One turn moves each row of this set onto another row. After a few examples, where does it send each row asked below?
Q_648: -0.701  -0.595  -1.398  -2.026  -1.700  1.847  0.617  0.213  0.270  -0.374  -1.259  -1.264
Q_259: -0.831  -0.791  0.364  0.067  -2.197  1.287  -0.324  1.834  -2.130  -0.309  -0.689  1.407
Q_262: -0.214  0.284  -1.091  -0.792  -2.512  0.548  0.897  -0.279  -0.476  0.311  -1.170  -2.221
Q_228: -0.854  -1.741  -0.896  -0.720  -1.418  0.145  1.624  2.179  0.223  -0.716  -2.637  -1.080
Q_108: -0.061  -2.009  1.302  0.986  -1.455  0.502  -0.582  1.430  -0.636  0.106  1.236  -2.352
Q_759: -2.838  -0.417  0.861  0.441  -1.062  -0.087  -0.833  2.933  -0.692  -0.141  -1.331  -2.068
Q_638: 0.841  -0.808  -0.388  -1.248  -0.809  0.433  -1.208  1.560  -1.801  -0.711  -1.076  0.204
Q_123: -0.293  -0.904  -0.286  0.659  -0.603  2.188  -0.420  2.191  0.394  -0.476  -2.482  -2.117
Q_393: -0.521  -0.945  0.460  0.095  -1.201  0.643  0.931  0.659  0.616  0.732  1.191  -1.836
Q_410: -1.972  -2.068  0.563  -2.384  -2.560  0.689  -0.682  0.683  -1.099  0.596  -0.050  -0.045
Q_287: 0.476  -2.341  1.283  -2.075  -2.274  0.930  0.605  0.484  -0.461  0.231  0.205  -1.824
Q_965: -0.622  -1.853  -0.458  0.252  -0.599  3.515  0.447  1.547  -0.577  -0.001  -1.387  -1.975
Q_898: 0.521  -3.127  0.389  -0.083  -1.585  0.259  1.501  0.448  -0.251  0.327  -0.395  -2.397
Q_655: -1.363  -1.493  -0.943  0.672  -0.588  0.024  0.911  1.508  -0.497  -0.836  -3.148  -0.974
Q_270: -0.467  -0.579  0.318  -0.889  -1.762  0.319  0.619  0.877  -2.527  2.011  -0.840  -0.137
Q_691: -0.667  -1.893  -1.390  1.814  -1.448  0.856  0.237  1.787  -1.140  -0.744  -2.603  -1.528
Q_461: -2.417  -2.817  0.648  -1.641  -1.217  1.282  -0.748  0.950  -1.424  -0.356  -0.130  0.186
Q_639: -0.325  -1.295  -1.877  -0.477  -0.713  1.106  -0.460  2.724  0.401  -0.767  -0.738  -1.018
Q_720: -0.596  -1.192  0.250  -0.127  -1.154  0.562  -1.112  0.288  -2.351  0.224  -0.780  -3.856
Q_477: -2.720  -2.612  0.763  -1.287  -2.550  0.395  -0.787  0.659  -0.863  -0.368  -0.602  0.176
Q_319: -0.572  -1.338  0.029  0.168  -2.431  0.486  0.326  0.660  -2.191  1.003  -1.032  -3.837
Q_984: -0.926  -1.161  -0.344  -0.289  -0.947  -0.467  0.554  2.545  -0.328  -0.927  -3.167  -1.645
Q_528: 0.321  -0.297  0.715  -0.741  -1.891  2.816  0.581  0.635  -0.001  0.611  -2.137  -1.288
Q_649: -0.800  -1.717  0.272  -0.603  -1.286  0.458  -0.540  0.829  0.376  -2.865  -0.216  -1.913
Q_742: -0.557  -1.222  0.057  -0.377  -1.996  0.809  -1.449  1.451  -1.451  -1.018  -1.072  1.429
Q_573: -0.493  -1.371  1.383  -0.449  -1.319  -0.426  0.239  1.581  -2.035  -0.999  -3.291  -1.983
Q_206: -1.650  -2.501  -0.324  -1.076  -0.755  1.293  -1.124  2.579  -0.709  -0.647  -0.054  0.292
Q_845: -1.591  0.119  0.345  -2.255  -1.284  0.368  0.984  1.850  -0.082  -0.251  -1.808  -0.614
Q_782: -1.040  -1.717  0.373  1.554  -1.504  0.759  -1.042  0.977  -1.357  0.460  1.262  -2.208
Q_501: -1.121  -1.764  2.122  -0.774  -3.074  -0.039  0.252  -0.168  -1.798  0.724  -0.810  -1.001
Q_241: -3.032  -0.663  0.957  -0.942  -1.104  1.795  -0.179  1.153  -1.785  0.250  -0.720  -2.860
Q_603: 0.468  -2.744  -0.554  1.693  -2.226  1.503  -0.268  1.225  -1.824  0.209  -0.641  -2.237
Q_138: 0.853  -0.821  0.101  -0.481  -2.420  0.393  0.991  0.876  -1.916  -0.589  -0.216  0.382
Q_156: -1.744  -2.457  1.946  0.286  -2.367  0.928  -1.200  1.591  -0.900  -1.105  -2.559  -1.384
Q_906: -0.619  -1.424  0.416  0.161  -1.643  0.904  -2.692  0.544  -1.716  0.915  -0.635  -2.549
Q_311: -0.772  -1.354  -0.061  -0.125  -2.279  0.824  2.056  0.867  -0.777  -1.137  -0.698  -3.503
Q_420: -2.727  -2.220  0.162  -0.401  -1.934  -0.573  0.249  0.307  -0.563  -1.905  -0.570  -0.769
Q_821: -0.882  -1.962  -0.166  1.543  -1.166  -0.027  -0.577  -0.237  -0.529  0.992  0.274  -0.972
Q_124: -2.744  0.924  0.391  0.077  -1.339  1.303  -0.988  0.686  -1.144  0.269  -1.201  -1.116
Q_106: -0.928  -1.403  0.205  -0.296  -1.794  1.092  -2.197  1.048  -1.042  1.705  -0.880  0.264
Q_169: -1.513  -1.248  0.280  -0.111  -2.060  1.294  -0.363  1.254  -2.509  0.290  -0.394  -3.944
Q_846: -0.979  -1.212  0.348  -0.625  -1.805  0.714  2.387  1.688  -0.933  1.212  -1.086  0.118
Q_308: -2.164  -1.156  -0.164  0.151  -2.562  0.524  -0.940  1.636  -1.973  -2.389  -0.454  -2.098
Q_957: -0.530  -2.185  2.237  1.135  -1.277  0.847  0.569  2.055  -2.356  -0.424  -1.690  -1.187
Q_859: -0.222  -0.203  -0.462  0.371  -1.603  2.133  -0.492  1.078  0.912  -0.798  -2.323  -1.850

Q_228 -> Q_410
Q_270 -> Q_898
Q_742 -> Q_782
And these:
Q_573 -> Q_420
Q_984 -> Q_477
Q_655 -> Q_461
Q_649 -> Q_124
Q_311 -> Q_845
Q_859 -> Q_259
Q_308 -> Q_759
Q_206 -> Q_906
Q_106 -> Q_603
Q_821 -> Q_965
Q_846 -> Q_287
Q_528 -> Q_138

